Named turns come first, each shown by rows before and after it. Which turns, in which order, take the first row of each pair that follows to the second? Write the first one first, as in the answered first pair.
zilu:
-1.21; +0.49; -0.68; -0.57; -1.54; +3.55; +1.91; -2.65; -0.33; -0.21; +0.85; +0.41; -1.36 |-> -1.46; -1.14; -2.83; +0.15; -1.97; +2.55; +0.29; -1.82; +0.17; +1.94; +0.11; -0.04; -1.79
+0.53; -0.75; -2.18; +2.64; -1.39; -1.30; +0.12; -1.22; +0.82; +0.72; -0.46; -0.93; -0.93 |-> +1.00; -0.75; -1.48; +2.28; -0.46; -2.85; -0.85; -0.32; +0.72; +0.54; -0.75; -1.10; -0.32
-1.51; -1.08; -2.02; -1.39; -2.02; +3.72; +0.20; +0.29; +1.08; +2.92; -0.58; -0.15; -2.02 |-> -1.20; -2.01; -2.45; -1.51; -1.05; +1.12; -1.75; +1.92; +1.10; +3.73; -1.29; -0.62; -1.36
+0.45; -0.23; +3.87; +0.69; -0.42; +1.34; +0.39; -0.27; +0.36; -0.56; -1.00; +0.39; -0.34 |-> +0.18; -0.56; +2.91; +0.87; -1.16; +2.17; +0.70; -0.81; +0.56; -0.13; -0.92; +0.32; -0.85
Soz:
+1.39; -0.30; -0.27; +1.07; +0.73; -4.12; -0.36; +1.23; -0.03; -0.54; -0.64; -0.28; +1.07 |-> +0.67; +1.05; +1.31; -0.74; +1.54; -2.99; -1.15; +1.50; -0.93; -0.98; -0.47; -0.03; +1.95
-1.06; -3.38; -0.27; -0.07; +1.03; -0.97; -4.06; +0.63; -0.63; +2.93; -2.06; -1.28; -0.17 |-> -1.46; +0.11; +3.82; -2.65; +1.73; +2.68; -1.97; -0.85; -2.13; -0.04; -0.86; -0.11; +0.92
+0.09; -1.41; -2.37; -0.11; +0.24; -1.74; -2.76; +1.71; +0.36; +2.55; -1.13; -2.08; +0.62 |-> -0.90; +1.97; +1.71; -3.25; +1.13; +1.62; -1.84; +0.80; -1.49; +0.37; -0.12; -1.08; +2.28
Lapo:
+0.99; +0.43; -1.15; +1.19; -0.50; -0.75; +0.32; +0.97; -0.63; +0.46; +0.54; -0.60; -1.81 |-> -0.30; +1.37; -0.62; -0.26; -0.35; +1.13; -0.56; +0.85; -1.50; +0.87; +0.66; -0.57; -1.37
-1.10; +0.03; +0.80; +1.11; -1.70; -0.32; +0.84; +0.30; -0.60; -0.22; -0.96; +0.04; +0.09 |-> -1.33; +0.31; +0.99; +0.75; -1.65; -0.04; +0.58; +0.20; -0.74; -0.21; -0.85; +0.01; +0.16
+2.75; +0.69; -1.07; +3.44; +0.24; -2.00; +1.28; +1.27; +0.22; -1.79; -0.99; +1.01; -0.23 |-> -0.34; +1.42; -3.14; +1.96; -1.73; +3.22; +0.33; -0.23; -0.67; +0.25; -0.72; +0.86; -1.38
Then:
Between the rows of a pair lie 2 to 3 turns.
-0.32; -1.62; -4.85; +2.42; -2.88; -1.11; +1.00; +0.50; +1.12; +2.28; -1.16; -1.22; -1.08 |-> -1.52; +1.68; +0.89; -3.25; +1.20; -0.87; -3.02; +3.07; -1.85; +1.08; -1.55; -0.64; +3.06 => zilu then Soz
+0.46; -0.05; +2.77; -2.71; +2.93; -0.49; -0.12; +1.16; -1.52; +0.45; -1.59; -1.01; +0.09 |-> +1.72; -0.66; +1.35; +0.30; +0.83; +0.14; +4.18; -1.21; +0.00; -0.86; -0.81; -0.69; -2.08 => zilu then Soz
-0.18; -1.38; -1.84; +1.21; +0.99; -1.43; -2.11; +2.08; -0.35; +1.18; -2.24; +0.35; +0.38 |-> -1.29; +1.82; +1.51; -1.23; +1.19; +2.48; -0.59; +0.63; -1.71; -1.04; -1.11; +1.31; +1.13 => Soz then zilu
+0.41; -0.33; -1.33; +1.86; -1.30; +0.75; +1.49; -0.89; +0.98; +0.08; +0.18; -0.28; -1.28 |-> -1.45; +1.00; -0.09; -1.05; -0.31; +2.40; -1.29; -0.11; -0.59; +1.08; -0.17; -0.23; +0.03 => zilu then Lapo
-0.41; +1.41; +2.02; -1.82; +1.54; +0.64; -1.24; +1.00; -0.94; -0.50; +0.09; +0.08; +1.57 |-> +0.82; -0.43; +0.65; +0.15; +1.59; -2.36; -1.67; +1.97; -0.04; +0.17; -0.34; -0.14; +1.23 => Lapo then Soz
+1.08; +0.14; -0.65; +1.24; -1.00; +1.33; +2.93; -1.83; +1.33; -1.83; +0.62; -0.19; -0.96 |-> -0.50; +2.09; +1.62; -1.91; +0.34; +2.92; +0.73; -0.94; -0.41; -1.57; +0.58; -0.13; +0.88 => Soz then Soz then Soz
-0.46; -0.66; -1.54; -0.27; -0.91; +1.87; -2.01; -1.57; -1.76; +1.52; +0.50; -1.69; -1.35 |-> +0.85; -0.06; +0.05; +0.42; -1.16; +2.27; +1.19; -2.59; -1.41; -0.98; +1.65; -0.96; -1.51 => zilu then Soz then Soz
+0.89; -2.41; -2.26; +2.64; -1.79; +0.82; +1.34; +1.12; +1.81; +0.08; +0.32; -1.46; -1.26 |-> +1.50; -0.01; +2.69; -0.36; +1.76; -0.92; -0.13; +3.10; +0.08; -2.15; +0.38; -0.80; +1.84 => Lapo then Lapo
+1.51; +0.25; +2.12; +0.28; +2.45; -0.90; +0.01; +1.05; -2.25; -1.81; -0.22; +1.66; +2.31 |-> +0.76; -1.09; +0.27; +0.34; +2.30; -1.56; -2.37; +2.14; -2.14; +0.34; -0.97; +1.02; +2.20 => Lapo then Soz then zilu
+1.76; -0.98; -0.12; +1.10; +0.17; -2.44; -0.32; +1.21; +0.60; -1.19; -0.68; +0.26; +0.10 |-> +0.61; -1.55; -2.22; +1.41; -1.17; -0.93; -0.65; +0.59; +0.68; +0.44; -0.87; +0.06; -0.96 => Soz then Lapo
+2.17; +0.17; +1.56; -0.02; +2.13; -1.51; +0.84; +0.39; -0.15; -2.33; +0.67; +0.11; +0.69 |-> +2.44; -0.01; +1.04; +0.79; +1.29; -1.47; +1.76; -0.19; +0.08; -2.41; +0.92; +0.10; -0.01 => Soz then zilu
+1.97; -2.09; -0.80; +2.80; +1.00; -5.06; -0.64; +0.92; +1.47; +1.21; -0.77; -0.20; +0.53 |-> -1.77; +1.67; +2.22; -2.69; +2.14; +0.53; -3.66; +1.01; -1.53; +1.59; -0.65; +0.21; +2.75 => Lapo then Lapo
+1.07; -1.60; -1.90; +1.64; -0.37; -0.29; +1.51; -0.13; +0.86; -0.12; +0.58; +0.09; -1.53 |-> +0.60; +0.84; +2.06; -1.65; +1.89; +0.52; +0.29; +0.80; -0.89; -1.38; +0.70; +0.67; +0.72 => Soz then zilu then Soz
+0.37; +0.68; +1.83; -3.63; +1.13; -0.18; -4.58; +3.23; -2.28; -0.98; -1.45; +1.00; +2.38 |-> +2.01; +0.63; +0.47; +0.31; -3.17; +3.30; +3.61; -1.89; -0.33; -4.10; +0.62; +2.03; -1.28 => zilu then Soz then Lapo
-2.64; +1.70; +1.82; -1.73; +1.97; +0.09; -2.50; +1.57; +0.61; +3.31; -1.18; +0.07; +1.74 |-> -2.74; +3.10; +3.09; -2.14; +1.66; +2.11; -0.56; +0.18; +0.46; +1.74; -0.45; +0.56; +1.63 => zilu then zilu
+0.66; -1.21; -0.75; +1.89; +0.19; -1.63; +0.94; +0.47; +0.67; +0.91; +0.52; -1.49; -1.09 |-> -0.28; -1.06; -0.62; +0.55; +0.79; -1.37; -1.12; +1.37; +0.06; +1.94; -0.02; -1.85; -0.37 => Soz then Lapo
-1.41; +0.59; +0.19; -1.89; +0.12; +0.74; -2.58; +0.75; -1.41; +1.02; -0.88; -0.51; +0.69 |-> +0.89; +0.65; +1.05; +0.75; -0.98; +0.41; +2.58; -1.35; -0.17; -2.03; +0.34; +0.23; -0.47 => Soz then Lapo then zilu
-0.33; -0.82; -1.89; +0.42; -0.69; -1.52; -1.05; +0.63; +0.47; +1.07; -1.21; +0.22; -0.17 |-> +0.64; -0.47; -0.29; +0.10; +0.32; -2.77; -0.71; +1.08; +0.34; -0.36; -1.00; +0.40; +0.53 => Soz then Lapo
+0.90; -1.45; -1.31; +1.34; -0.07; -3.19; -0.71; +0.43; +0.93; +0.85; +0.03; -0.48; -0.35 |-> +0.75; +0.85; +2.41; -1.04; +1.59; -2.13; -0.71; +0.70; -0.49; -0.81; +0.36; +0.16; +1.35 => Lapo then Soz then Lapo
-0.16; -0.80; +2.23; -1.70; +2.16; -1.66; -1.93; +1.68; +0.00; -2.00; +0.67; -0.66; +1.86 |-> -2.50; -0.75; -0.82; -1.27; -1.26; +3.61; -0.50; -1.32; +0.06; -0.44; +1.21; -0.81; -0.46 => Lapo then Lapo then Soz
-1.07; +0.73; +0.40; -0.69; +0.84; +0.60; -2.33; +0.45; -1.01; +0.43; -0.64; -0.61; +1.36 |-> +1.09; +0.74; +1.26; +1.39; +0.23; -0.45; +1.54; -0.99; -0.04; -2.05; +0.14; -0.10; +0.47 => Soz then Lapo
-0.06; -1.64; -0.86; -0.82; +2.60; +0.91; -1.10; +2.01; +1.12; -0.03; +1.74; -1.03; -0.18 |-> +0.57; -0.78; +0.52; -0.86; +2.63; +1.60; +0.62; +1.13; +1.11; -1.61; +2.51; -0.66; -0.19 => zilu then Soz
-2.14; +1.25; -0.47; +0.35; -0.23; +0.78; +0.21; +0.00; -1.20; +1.77; -0.14; +0.26; +0.85 |-> -1.32; +0.80; -0.90; +1.56; -0.91; +0.42; +1.77; -0.71; -0.61; +1.03; +0.23; +0.30; +0.18 => zilu then Soz then Soz
+1.27; -0.64; +0.75; +3.15; -0.80; -1.58; +1.48; -1.30; +0.95; -2.48; -0.37; +1.07; -1.55 |-> +0.79; -0.69; +1.57; +1.37; +1.33; -3.64; -2.05; +1.03; +0.15; -1.31; -1.31; +0.66; +0.26 => Soz then zilu
+1.45; +1.23; +1.46; -0.24; +0.50; +0.23; -0.16; +3.64; -0.30; -1.86; +0.77; +0.28; +0.86 |-> +1.00; +0.15; -1.41; +1.64; -1.86; +2.06; +1.62; +1.85; +0.67; -0.86; +1.10; +0.05; -1.28 => Soz then Lapo
